In the rows, zero is written as 128.
The same turns and mirrors carry the whole set onto itself and the rows of a family onto each other. Which other rows belong to the same family as each row named below? List them in the order they appear above.
These 16 rows form 4 families of 4 rows each.
bop: [147 154 134 143 124 123 145 117 131 126 105 126 124 100 122 123 164]
konek: [119 156 140 154 102 134 140 111 140 139 104 130 143 107 117 127 134]
mem: [144 147 157 149  98 159 103 158 187 134 114 147 143 116 156 144 116]
Puzaf: [119 169 145 128 112 116 143 139 132 126  87 142 142 113 125 138 157]
Fibes: [123 132 109 183  91 110 111 126 174  96 132 126 106 117 165 137 126]
Zal: [144 145 109 161 119 108 117 100 177 100 139 142 102 131 174 132 126]
kig: [162 147 153 156  99 137 125 151 195  99 107 161 130 127 152 160 131]
nim: [176 143 152 140 121 147 106 165 184 120 118 146 123 109 164 142 144]
sepif: [108 170 120 121 129 122 105 185 160 114 125 136 125 111 186 135 118]
Fupu: [ 89 153 119 131 108 110  92 169 141 130 116 124 126 105 174 129 143]
semo: [122 132 109 143 133 109 100 173 161  80 119 124 123 118 194 134 135]
Ridur: [110 167 121 108 138 109  96 148 143 137 122 138 124 118 182 121 142]
Vav: [112 133  99 153 132  95 123 140 137  79 114 113 120 115 170 126 142]
Kogi: [138 160 157 125 140 141 121 138 146 125  91 148 166 128 131 134 126]
bute: [120 157  98 168 116 106 146 117 157  88 131 126 106 116 154 132 114]
guk: [159 148 153 153 130 143 128 118 171 107 100 152 154 134 132 141 116]

The rest of the family of Fibes: konek, mem, Fupu
The rest of the family of Puzaf: kig, sepif, bute
The rest of the family of Ridur: bop, Zal, nim

The same turns and mirrors carry the whole set onto itself and the rows of a family onto each other. Which other rows belong to the same family as each row named below? List them in the order they appear above.
These 28 rows form 7 families of 4 rows each.
dizab: [134 183 140 110 136 134 122 140 167 134 106 113 119 114 134 103 100 145
 118 157 112  97 161 104 174 142 136 128  98 162 120]
zotis: [120 125 125 158 123 154 111 112 134  83 116 167 147 133 146 130 114  94
 130 131 119  89 132 113 141 107 145 128 125 150 140]
badaf: [114 139 118 139 131 156 128 121 162  92  90 152 150 128 131 158 113 104
 137 157 121  91 139 100 143 118 159 135 143 135 147]
lir: [108 120 136 157  78 139 124 116 163 131 117 139 103 115 155 102 148 133
 120 149 149  86 115  97 139 130 147 121  98  89 172]
feb: [143 122 157 121 135 145  93 121 165 138 110 116 114 105 161  74 136 158
 123 144 116 116 117 131 101 162 150 131 122 139 116]
tezaz: [116 106 172 129 125 175  96 128 168 142 133 123 123 103 141  77 112 155
 115 155 101 136 121 111 121 149 161 140 124 140 114]
kito: [128 148 119 154 113 137  97 105 135  80  95 151 135 131 152 114 119 106
 149 148 108  81 127 111 145 109 152 131 128 150 153]
marib: [ 99 132 120 140 100 140  98 114 161 134 110 133 106 128 143 109 140 144
  91 131 160  97 126  97 149 124 173 105  78  96 150]
topa: [109  82 150 137 131 156  77 119 151 125 110 108 106  94 134  81 126 136
 113 152 104 112 128 116 114 153 154 139 124 124 123]
soz: [118 183 148 116 121 158 133 130 175 150 118 113 100  97 135 114  89 134
 127 129 137 118 169 105 160 148 131 119 102 140 121]
dafo: [119 116 154 156 135 156  84 117 149 124 127 113 138 103 126  79 103 154
 110 144 110 118 124 111  87 151 157 135 110 144 112]
Gebe: [123 119 170 117 130 152 107 122 158 152 132 118 139  87 141  73 121 160
 122 156 104 117 114 115 108 154 140 125 128 131 112]
leki: [124 121 117 159 120 165 111 114 148  84 103 157 149 131 136 124 119  99
 138 139 113  83 114 104 130 134 141 104 152 128 137]
radi: [137 165 143 129 122 154 119 136 175 146 116 148 117 110 129 110  70 116
 141 145 111 112 176 116 170 132 150 122 110 149 112]
vop: [113 182 145 123 112 140 127 131 159 146 122 123 123 104 139 135  88 125
 122 149 114 117 169 111 178 151 142 111  91 126 120]
dip: [ 99 125 123 150  91 141 116 118 191 132 108 138  98 102 130 106 135 141
 103 126 170 101 123  99 152 125 146 107  98  98 149]
Vab: [126 178 149 117 145 146 135 134 180 142 117 123 112 126 139 119  88 127
 101 144 126 116 160 114 159 133 134 124  92 154 116]
Buno: [118 112 149 149 138 160  93 113 174 131 120 129 140  81 121  75 108 150
 114 128 116 117 113 117  97 142 143 129 143 134 112]
goza: [106 118 128 151  80 160 129 123 174 127 116 140 117 129 149 107 146 138
 104 141 136 109 115  95 150 127 171 137  95  90 167]
difiz: [134 119 123 151  82 133 123 130 148 125 113 140 111 109 151  92 168 141
 113 134 157  87 122 100 141 150 155 131  90 114 155]
veg: [114 144 113 141  84 146 121 128 167 138 100 127 112 130 153 102 143 133
 114 125 141  81 121 100 154 124 162 120  88  90 170]
kud: [116 178 149 118 118 145 153 142 161 136 111 133 107 104 135 129  98 148
 127 143 121 102 164  90 177 150 136 107 101 140 130]
veze: [127 141 141 160 126 157 115 113 139  86 100 164 135 126 152 127  96 117
 157 147  94  94 116 111 127 131 148 111 152 135 141]
dib: [111 135 135 162 125 151 100 113 137  91 107 146 147 126 145 147 102  95
 137 164  94  94 127 114 134 140 146 118 144 127 135]
fevok: [123 174 130 118 127 143 138 146 162 144  98 151 120 101 144 123 106 139
 127 130 128 108 173  97 160 134 136  92 115 137 102]
lol: [128 146 124 175 128 153 120 129 152  89  90 163 130 119 152 135  99 116
 154 147 125  95 137 103 108 128 131 122 145 137 126]
pige: [124 116 165 130 129 166  90 130 148 130 116 107 131  97 129  78 116 143
 135 159 108 117 112 107 107 151 145 135 126 163 105]
bika: [126 132 116 136  89 138 118 117 166 132 111 117 125 106 131  90 132 142
 105 142 147 118 107 113 150 142 166 132  76  77 142]

The rest of the family of dizab: kito, dip, Buno
The rest of the family of lir: Gebe, kud, veze
The rest of the family of badaf: topa, radi, bika
The rest of the family of tezaz: vop, goza, dib

